(in the rows, 128 means zero)
Rows swapped in pairs by one turn or mirror: which row each one swaps with:
Q_30: | 124 |  95 | 133 |  96 | 116 | 112 | 144 | 118 | 125 | 126 | 174 | 167 | 132 | 130 | 132 | 136 |
Q_222: | 137 | 149 | 157 | 115 | 139 | 114 | 110 | 116 |  90 | 133 | 125 | 124 | 106 | 147 | 122 | 117 |
Q_18: | 148 | 132 | 149 | 117 | 107 | 121 | 120 | 140 | 157 | 121 | 123 | 161 | 163 | 108 | 163 | 126 |
Q_7: | 110 |  98 | 131 | 147 | 150 | 178 | 125 | 144 | 138 | 129 | 115 | 129 | 137 | 120 | 160 | 141 |
Q_504: | 146 | 141 | 148 | 116 |  95 | 131 | 124 | 140 | 153 | 122 | 118 | 154 | 170 | 102 | 156 | 129 |
Q_641: | 112 | 100 | 111 | 144 | 118 | 155 | 125 | 159 | 164 |  87 | 122 | 125 | 129 | 130 |  93 | 124 |
Q_765: | 121 | 106 | 135 |  90 | 102 | 107 | 121 | 108 | 106 | 124 | 175 | 144 | 148 | 126 | 122 | 136 |
Q_103: | 104 |  95 | 119 | 145 | 140 | 177 | 141 | 140 | 148 | 130 | 113 | 129 | 138 | 118 | 156 | 143 |
Q_157: | 151 | 132 | 148 | 117 |  95 | 123 | 120 | 134 | 159 | 127 | 110 | 154 | 159 | 108 | 162 | 121 |
Q_484: | 115 |  93 | 124 | 141 | 150 | 179 | 129 | 145 | 151 | 142 | 116 | 124 | 131 | 117 | 159 | 139 |
Q_876: | 111 | 103 |  97 | 150 | 124 | 133 | 119 | 151 | 169 |  87 | 139 | 127 | 138 | 139 |  94 | 121 |
Q_156: | 104 | 174 | 111 | 128 | 118 | 144 | 130 | 127 | 128 | 152 | 115 |  83 | 126 | 121 | 105 | 126 |
Q_161: | 116 | 103 | 131 | 107 | 100 | 121 | 131 | 113 | 116 | 130 | 184 | 160 | 145 | 113 | 118 | 132 |
Q_756: |  99 | 182 | 119 | 130 | 136 | 143 | 131 | 140 | 130 | 145 | 119 |  92 | 121 | 126 | 110 | 141 |
Q_901: | 112 | 105 |  84 | 133 | 120 | 123 | 145 | 154 | 172 |  98 | 126 | 132 | 137 | 143 | 112 | 125 |
Q_253: | 141 | 151 | 148 | 113 | 131 | 117 | 100 | 112 |  83 | 130 | 129 | 128 | 113 | 139 | 126 | 111 |
Q_941: | 109 |  95 | 101 | 157 | 119 | 134 | 129 | 153 | 164 |  97 | 130 | 125 | 140 | 130 |  94 | 115 |
Q_737: | 136 | 157 | 156 | 117 | 137 | 106 | 104 | 127 |  86 | 122 | 118 | 122 | 113 | 128 | 126 | 123 |
Q_81: | 119 | 177 |  95 | 132 | 130 | 150 | 131 | 144 | 143 | 146 | 128 |  87 | 119 | 126 | 106 | 131 |
Q_523: | 131 | 103 | 139 |  67 | 102 | 128 | 117 | 126 | 123 | 147 | 165 | 140 | 137 | 135 | 116 | 135 |
Q_372: |  96 | 178 | 111 | 134 | 116 | 148 | 122 | 132 | 142 | 147 | 117 |  97 | 121 | 134 | 105 | 145 |
Q_431: | 108 |  94 | 102 | 144 | 129 | 144 | 143 | 152 | 174 | 101 | 116 | 126 | 139 | 133 | 112 | 103 |
Q_834: | 142 | 153 | 151 | 116 | 147 | 115 |  89 | 123 |  95 | 133 | 134 | 114 | 110 | 134 | 124 | 115 |
Q_843: | 111 |  91 | 106 | 142 | 114 | 150 | 126 | 159 | 177 |  97 | 127 | 132 | 131 | 138 | 114 | 111 |
Q_456: | 154 | 145 | 144 | 116 | 100 | 123 | 118 | 140 | 157 | 123 | 124 | 161 | 157 | 112 | 157 | 122 |
Q_13: | 120 |  98 | 105 | 114 | 119 | 150 | 125 | 163 | 162 | 110 | 118 |  98 | 132 | 158 |  95 | 113 |
Q_464: | 141 | 158 | 157 | 112 | 126 | 109 |  94 | 118 |  93 | 132 | 124 | 123 | 120 | 133 | 116 | 117 |
Q_792: | 113 | 175 |  95 | 126 | 128 | 136 | 132 | 145 | 134 | 152 | 116 |  89 | 119 | 126 | 105 | 134 |
Q_219: | 108 | 118 |  92 | 134 | 128 | 154 | 128 | 155 | 163 |  92 | 127 | 126 | 139 | 147 |  90 | 114 |
Q_501: | 110 | 177 | 114 | 127 | 122 | 157 | 127 | 135 | 145 | 145 | 114 |  86 | 122 | 138 | 106 | 136 |
Q_56: | 107 |  91 | 119 | 147 | 144 | 178 | 144 | 150 | 143 | 122 | 114 | 121 | 141 | 111 | 150 | 137 |
Q_485: | 145 | 147 | 150 | 108 | 132 | 121 |  95 | 130 |  81 | 137 | 125 | 122 | 111 | 127 | 124 | 113 |
Q_695: | 118 | 101 | 141 | 109 | 107 | 117 | 123 | 112 | 133 | 140 | 183 | 163 | 137 | 110 | 112 | 136 |
Q_368: | 107 | 166 | 106 | 132 | 132 | 153 | 128 | 141 | 131 | 152 | 125 |  79 | 120 | 123 | 103 | 136 |
Q_560: | 113 | 111 | 147 |  89 | 100 | 131 | 123 | 124 | 125 | 137 | 171 | 173 | 139 | 108 | 119 | 137 |
Q_521: | 133 | 110 | 129 |  84 | 113 | 131 | 134 | 119 | 112 | 129 | 176 | 161 | 135 | 115 | 113 | 130 |
Q_446: | 100 | 173 | 110 | 131 | 123 | 149 | 128 | 142 | 135 | 158 | 119 |  86 | 123 | 126 | 103 | 139 |
Q_786: | 147 | 150 | 158 | 116 | 134 | 109 |  95 | 127 |  88 | 130 | 127 | 120 | 114 | 132 | 120 | 118 |
Q_304: | 143 | 150 | 154 | 124 | 129 | 113 | 103 | 139 |  77 | 130 | 132 | 122 | 108 | 127 | 125 | 120 |
Q_433: | 126 |  90 | 132 |  93 |  96 | 129 | 125 | 120 | 138 | 134 | 167 | 165 | 134 | 109 | 130 | 137 |
Q_273: | 101 | 111 |  88 | 139 | 133 | 137 | 128 | 159 | 167 | 100 | 142 | 108 | 142 | 146 | 103 | 123 |
Q_334: | 109 |  96 | 118 | 148 | 146 | 181 | 133 | 136 | 138 | 132 | 114 | 124 | 129 | 123 | 159 | 137 |
Q_581: | 140 | 139 | 154 | 111 | 104 | 121 | 112 | 128 | 157 | 124 | 131 | 166 | 166 | 114 | 155 | 134 |
Q_779: | 136 | 101 | 138 |  90 | 115 | 120 | 132 | 109 | 143 | 140 | 166 | 168 | 145 | 109 | 131 | 135 |

Q_521 is swapped with Q_219
Q_523 is swapped with Q_13
Q_30 is swapped with Q_901
Q_103 is swapped with Q_18
Q_433 is swapped with Q_843

